One turn moves every row onto another: examples first, then more rows asked:
Pabuk: [ 23.5  -8.5 -13.4  -0.3 -13.7   2.8  -5.8 -14.4  -6.1  -5.0   9.9 -24.0
  14.8   7.8  -1.4  16.1  15.3  10.8 -24.0 -26.2  -6.4  -1.9  18.7   1.2]
zizef: [ 25.1 -10.3 -25.1  -9.6  -8.8   7.3   1.8 -20.4  13.5  -6.3  24.7 -23.7
   7.7  -5.3  -9.6  25.3   9.5  21.0 -23.2 -24.0 -10.2  12.7   8.5   1.1]
tuzuv: [ 17.3   4.2 -15.9  -4.8   2.6   4.6  -2.0  -1.7  -8.5 -21.3  13.2 -18.6
 -13.1  -4.5  -8.2  19.0   5.0  24.2  -3.4  -2.3 -12.7   4.7  19.9  -6.3]
Zavad: [ 15.7  -9.8   1.8  -3.6   6.1  14.7  12.0  -5.6  -0.6  -7.7   6.1  -9.3
   2.2   7.4  12.5  18.3  16.3  15.0  -8.2  -2.4 -17.6  36.1  10.9  12.7]
Mive: [  9.5  -4.0  -8.2  13.2  -9.5   7.7  -4.7  -1.1 -20.8  -6.2  -2.7 -12.6
   6.2   3.1  -7.2  10.7   7.8  10.1 -12.3  -8.2 -13.5  17.9  15.8   7.9]
geve: [ 41.7 -13.1 -13.4 -18.3  17.3  14.2 -16.9  -2.3   3.4  -6.6  -3.5  -3.2
   1.5   0.5  10.5   4.9  10.0  19.1 -11.1 -22.2 -10.6  10.6  16.3  -0.4]
Tomen: [ 25.4  15.3  -7.6   1.6   2.0  13.9   6.1   2.3  -4.8  -7.7  11.8 -12.2
   9.7 -11.0 -15.6  -0.9  21.7  24.3 -19.1  -9.6  -7.6  20.6  12.1   6.7]
budo: [ 33.7 -23.5 -23.1 -22.1   4.0   9.9  -1.9 -20.6   3.5 -12.0   7.8 -15.0
 -10.9  12.4   4.5  17.2  11.5   3.2 -11.4   2.2 -16.3   1.4  13.3   9.7]
bonul: [ 23.7   8.6  -2.5   8.7  -1.0  12.5   4.8  -2.8  -4.1 -13.1  14.2 -22.9
   7.2 -16.4 -13.1   6.6  13.6  25.6 -17.6  -9.4  -7.5  18.4  15.4   4.3]
fos: [ 28.5   0.5 -16.0 -15.2   5.9  -0.2   9.6   6.5  -2.7   4.7  13.0   8.9
   1.9  13.4 -16.9  11.6  19.4   5.9 -23.7 -15.2 -25.6  16.9   3.3  16.8]
zoma: [ 30.3   4.6 -24.0 -17.2   0.8  15.9  -2.0  -3.4   0.7 -23.9  15.8 -17.5
 -10.3  -8.3 -15.7   2.2   6.7   8.5 -17.2 -14.4   0.9  17.1   6.5  -2.8]
beve: [ 34.6 -12.0  -6.7 -14.5  -6.4  11.4 -10.7 -22.7   6.4 -11.2   0.9 -20.0
  -0.3  -2.6   6.4  21.0  30.9  -2.2 -19.5 -24.9 -23.5   6.8   5.1  14.2]
Lebes: [ 35.4  -6.3   2.8  -4.8   2.9  20.5  -2.1 -11.2 -11.5  -3.0   7.2   4.1
 -13.5   7.9   6.4   6.5  28.6  22.4 -18.0   1.1  -6.1  12.1   0.4  18.2]
bakem: [ 19.2 -27.5  -2.1 -13.7 -14.5  12.8   6.0   8.2  -3.0   0.3  -3.3 -14.8
 -11.7   4.4  10.5   9.7  12.8  20.2 -25.1 -21.0 -14.6  14.0  14.1   7.8]
Kefem: [ 23.2 -12.4 -24.5  16.9  -3.9  12.1  -7.0 -14.5  -4.3  -0.9  20.0  -2.8
  -2.1  -2.4   1.3  29.3  16.5  25.7 -14.7 -16.4 -13.4   2.0   1.8   1.5]
diteb: [ 19.4   0.7  -1.6  -8.5  11.1   0.5  -0.6 -14.2   2.5 -14.1 -10.4 -17.4
 -10.5 -13.0 -12.6   1.1  21.2   7.4  -6.7  -7.7 -20.8   6.3   7.5  22.9]
Foza: [ 41.8  -3.3 -16.4 -17.7  16.1  17.9 -12.3  -7.1  -5.0  11.4   5.5   0.5
   0.0  -1.3  -4.0  -0.9  11.6  17.7 -11.2 -13.9 -15.2  14.1   4.8  -3.1]
kaneg: [ 12.7  -4.8 -10.4 -29.1  -2.0  -7.1   7.8 -15.0  18.8  -1.7   1.2 -21.4
  -2.2  11.3  -3.8   5.6  12.3  11.8 -16.4  -4.6 -12.0  14.6  15.0  10.1]
rovud: [ 28.6   2.0 -21.8   0.8   3.6   8.6  -4.0  -8.1   0.6  -7.8  18.8  -5.6
 -11.3  -2.3  -2.1  28.1   1.7   7.4 -26.6 -14.7  -3.4  14.4 -12.5  -0.8]
sube: [ 17.2  -3.7 -14.0 -10.9   2.8  10.4  -1.6   7.5  -9.0 -22.5   7.3 -20.3
 -14.7   2.9  -3.5  20.6   4.7  21.4  -5.1  -9.6 -13.6  10.6  23.5  -3.2]
Vimu: [ 17.7 -18.2  -9.2 -19.1 -16.3  15.2  10.0  14.4  -1.0  -2.5  -2.1 -21.0
   1.8   6.2  -2.9   9.2   6.9  18.1 -30.0  -8.8 -24.6   5.2   3.5  13.7]
Rula: [ 23.5 -24.2  -3.3 -14.2  -1.7   6.7  -0.8 -13.9   8.1  -5.0  15.1 -13.5
  -2.6   0.3  -1.4  23.0   7.7   7.5 -24.2 -13.9 -21.6  17.5 -17.3  25.3]
Bove: [ 30.7 -15.7 -23.0 -15.9  -3.8  -0.9 -17.5 -24.5   4.6   0.7   0.3  -3.3
  -2.0   3.8  -2.8   5.3  22.9  19.4 -12.2 -25.3  -9.1 -13.4   1.9  13.1]
keze: [ 34.8   2.4 -20.4 -20.2   8.8   4.9  -0.2  -5.9  -4.8  17.8  15.5   4.8
  -5.5   4.9 -16.4   0.6  16.6  12.3 -14.2 -14.7 -18.1  18.3   3.0   2.4]
kela: [ 31.2  10.7 -27.1 -20.6  -3.3   7.1   6.5  -7.3   4.6  -9.7  -1.2  -6.3
  -5.7  12.1  -9.7   4.1  23.5  32.7 -16.0  -8.5   0.0   4.6  17.4   6.0]
Pabe: [ 28.0   0.4  -5.7  -8.1  13.5   2.4  -6.4 -14.2   2.9  -6.9  -9.8  -8.0
 -12.8  -9.7  -9.3  -1.6  26.6   4.8 -11.3  -9.8 -24.6   8.0   9.9  16.9]
Rada: [ 26.6  -6.1 -31.4  -9.3  -5.5   5.1   7.2  -8.5  15.3  -4.0  21.8 -21.8
   9.8   0.8 -17.0  21.3   6.9  13.1 -25.5 -20.9 -14.7  13.3   5.6   4.4]
met: [ 13.3  -2.4   9.8 -23.3   2.8   5.5 -10.6  -7.7  -9.4 -22.5   8.8 -12.0
  -7.5  -1.6 -10.0   0.5  15.4  24.5  -2.7  -8.4  -2.4   8.5  -2.8  21.2]
tar: [  2.7   0.6 -13.5 -17.2  -6.0   1.2 -13.9  -2.1  -2.8 -10.8 -10.8 -10.5
  -7.4   4.3 -12.3  14.0   9.6   8.8  -0.7  -6.1 -20.8  12.4   3.9  15.0]
mut: [ 34.4  -1.2  -0.8 -20.0  -5.6  23.5 -10.5 -10.8  -3.0 -23.7   2.9 -12.3
  -2.5 -11.8  -5.2  -3.2  28.9  12.1 -11.6 -17.7  -9.1  20.2  -0.3  16.6]
fima: [ 32.6 -22.4  -7.5 -16.4  -0.9   6.4  -6.7   3.7   2.2  -7.5  -2.1  -6.8
  -5.4   5.4  12.6   7.9  15.0  24.1 -19.1 -30.0  -4.0  12.4  21.1   6.2]
fidu: [ 34.0  -8.0 -30.4   6.2   6.1   9.9  12.4  -9.5  12.9 -10.1  -6.7  -1.5
  -2.6   2.3  -2.4  17.5  11.2  12.5 -17.3  -1.6 -20.3  18.2   4.7   8.4]
Zavat: [ 18.6 -13.1 -17.8  -9.3  -4.4  -2.5 -12.9 -24.4   7.5  -2.2   0.1  -5.8
   1.3   2.7 -11.0   9.2  26.7  20.8 -13.6 -24.0 -10.2  -6.4  -6.4  24.7]
tovu: [  9.5  -7.3  10.9 -29.6  -6.3   5.6  -7.9  -0.9  -6.5 -16.9   7.5 -15.3
  -6.9   4.4  -5.2   3.9  11.1  26.2 -14.4 -12.2  -7.1   9.9  -0.5  21.6]
nebav: [ 18.8  -7.2 -11.6 -17.6  -3.4   6.3   9.6  16.1  -1.4  -5.7   5.5  -2.7
  15.3  11.7 -10.9  12.2  12.3  14.9 -29.3  -8.2 -27.7   8.5  -2.0  21.6]
veb: [ 16.9 -25.0  -3.8 -13.1   5.7   7.8  -5.8 -25.2   7.0  -9.3  13.7 -10.9
  -7.1  -1.7  -0.5  23.4  14.1   9.0 -15.8 -20.8 -18.5  14.3 -14.5  24.3]
Pibun: [ 28.8 -15.7 -15.9 -21.4 -10.2  14.2  -1.1 -11.5  -7.4  -9.7  19.4 -11.3
  17.7  16.3   1.5  10.3  10.4  29.4  -9.0 -11.2   2.5  11.8  13.0  13.0]
zunir: [ 15.6   4.0 -12.7 -19.0  -7.3  -1.8 -17.6  -9.6   1.1  -0.6   3.4   0.0
  -0.6   7.4  -6.4  24.2  10.2  24.0 -17.4 -18.2  -4.5   6.3 -21.1  17.4]
meb: [ 23.5  -8.8  -7.5  -5.1  -5.9   5.6   3.9 -14.9   6.8   6.6   2.0  -2.4
  14.7   5.6  -4.2  -3.2  12.6  28.6 -26.4  -3.8  -1.8  15.7 -12.1  16.0]
Sili: [ 28.6 -18.9 -20.2  13.4  -1.8  17.4  -9.2  -8.5 -11.7  -4.2  12.9  -1.4
   0.0   1.7   6.1  23.4  11.3  26.3 -10.8 -19.6  -7.4   4.7   6.5  -0.2]

nebav -> Vimu
Mive -> Pabuk
Now find these:
Zavad -> Pibun
met -> tuzuv
Pabe -> Tomen

One turn moves every row onto another: examples first, then more rows asked:
Z: [ -7.1   3.7  -3.5   5.7  15.5  -1.9 -18.6   6.4   6.2   8.5  -1.0   4.7
  -0.3   1.4  19.1  -8.2  -1.0   7.0  -1.7 -15.8  -8.4  17.0  -0.9   2.7
  14.1   6.6 -16.6 -10.6   2.1   6.6  -1.6   8.4  10.2]
C: [  5.5   2.0   9.8  -2.1  -5.7  11.5   4.8  -3.5  -1.8 -18.3  17.3 -15.8
  -1.4 -11.0   4.6   3.9  -1.8 -17.8  -6.6  -3.5   7.8  -9.8   6.9   2.5
  -5.4   2.0   4.8  17.3 -11.5 -11.5  -6.6  -1.1 -11.4]
E: [ -4.0   1.2  -6.5  15.0   1.5 -15.7   1.3  -4.4   8.4   5.5  -6.2   5.1
   6.8   4.2  16.5   2.4   0.3  17.7  -5.4 -12.7  -8.1  12.2  -4.2  -2.6
  11.2  13.3 -12.0  -8.5   3.6   6.1   4.3   1.7   2.5]
V: [  8.1   0.7   6.4  -1.4  -6.4  10.1   5.6  -1.4  -2.9 -19.0  18.8 -18.0
   2.4 -12.2   5.3   6.9  -5.4 -16.5  -4.6  -4.9   9.0 -10.2   8.3   3.9
  -6.2   5.9   4.0  19.0 -11.6  -6.2  -5.2  -2.6  -7.4]
T: [  8.3  -1.0   9.2  -4.2  -6.8  12.9   0.9  -2.2  -3.5 -16.5  19.3 -15.5
  -3.3  -6.8   2.9   3.9  -5.2 -17.8  -9.6  -1.8   9.8  -8.0   7.6   6.8
  -7.8  -0.4   6.4  22.0  -9.8 -10.3  -1.9  -2.9 -10.1]
L: [ -9.5  -2.7  -2.8 -11.9  -1.3   1.5  -6.4  12.7   7.5   4.0 -10.4  15.9
   3.3  22.1  -1.4 -18.2  -9.9   5.0  -6.4   6.5  -3.0   2.1  -1.7   9.5
   6.5  -9.7   1.4   9.1   5.7   3.0   8.4  21.6  -3.6]
W: [ -5.5   8.7   2.9  10.5   2.5  -0.4  -6.3  -5.3  15.8   9.5 -10.7   6.0
   4.9   4.4   7.8  -8.7 -10.7  19.6   3.2  -3.9  -7.9   6.4   5.0   2.4
  10.2   7.2 -13.5 -10.8  -1.4   0.3   6.0   7.3  -8.1]
G: [  9.2   0.3   7.6  -2.7  -5.6  11.9   2.6  -2.1  -1.4 -18.2  20.7 -16.4
   3.8 -12.0   2.5   6.0  -7.2 -16.8  -5.2  -4.4  10.8  -7.2  10.8   5.1
  -6.7   4.3   3.6  21.7 -10.3  -6.4  -2.7  -4.9  -6.7]
M: [ -0.6  -8.9 -21.8  -1.2  -6.2 -16.2   4.1  15.2  -6.3   0.5  -4.1   8.7
   9.2  13.5  12.4   1.9  -6.9  10.9 -12.3  -3.0   4.1   8.5  -6.6   7.9
   6.4   6.8  -0.7  12.6  10.9  17.7  10.2   8.2  14.5]
F: [  2.5   3.2 -21.1   2.3  -7.6  -3.8  -0.8  13.1  -3.7   5.8  -8.9   5.8
  10.3   2.5   9.8  -1.7 -22.5  18.8  -3.1   5.2  10.4   2.5   5.2  14.6
   4.2   7.8  -6.2   6.0   6.5  16.0  14.1   6.7   6.6]
N: [-11.8  -2.4  -9.3  -9.6  11.9  -1.0 -17.5  18.9  -1.6   4.2  -2.9  13.7
  -4.6  11.8  13.1 -14.9   2.2  -4.0 -12.3  -6.4  -3.1  14.1  -7.0   7.5
  10.7  -8.4  -5.8   2.1   7.7   6.1  -0.5  19.1  10.2]
X: [  0.4  -0.4 -20.1   0.7   6.1  -4.2 -15.9  19.2 -10.6   8.2  -1.0   3.3
  -2.3   2.9  23.0  -1.7 -10.3   7.5  -9.8  -8.0   5.2  13.6  -2.1  12.7
   9.6   5.7 -10.8   0.9   8.0  15.7   6.0   6.5  18.1]
K: [  4.8   3.2   8.5  -1.6  -5.5  12.1   3.0  -4.2   0.1 -18.4  18.2 -13.3
   0.1 -13.5   2.1   3.4  -3.0 -17.5  -7.5  -3.8   9.9  -7.3   8.2   3.4
  -7.1   0.5   3.1  17.4 -10.4 -10.8  -5.2  -2.6 -11.9]
B: [-11.3 -10.2   0.3  -4.4   2.2 -10.8  -2.3   5.3   8.0   2.1  -6.4  13.9
   0.1  25.0   6.1  -9.7   6.3   3.4 -11.9  -6.3 -12.5  10.4 -11.2  -0.6
  10.3  -3.2   1.4   4.8   7.0   1.4   2.9  16.3   0.7]
J: [  7.7  -1.5   8.2  -4.9  -6.9  11.1   4.4   0.1  -4.6 -18.0  18.1 -17.2
  -1.6  -6.4   5.0   4.7  -4.8 -18.6  -7.4  -2.7   8.9 -10.9   6.1   4.8
  -6.3   1.7   7.2  21.5 -10.2  -7.9  -4.4  -1.0  -8.5]

M -> B
C -> V
Now find these:
X -> N
T -> K
F -> L

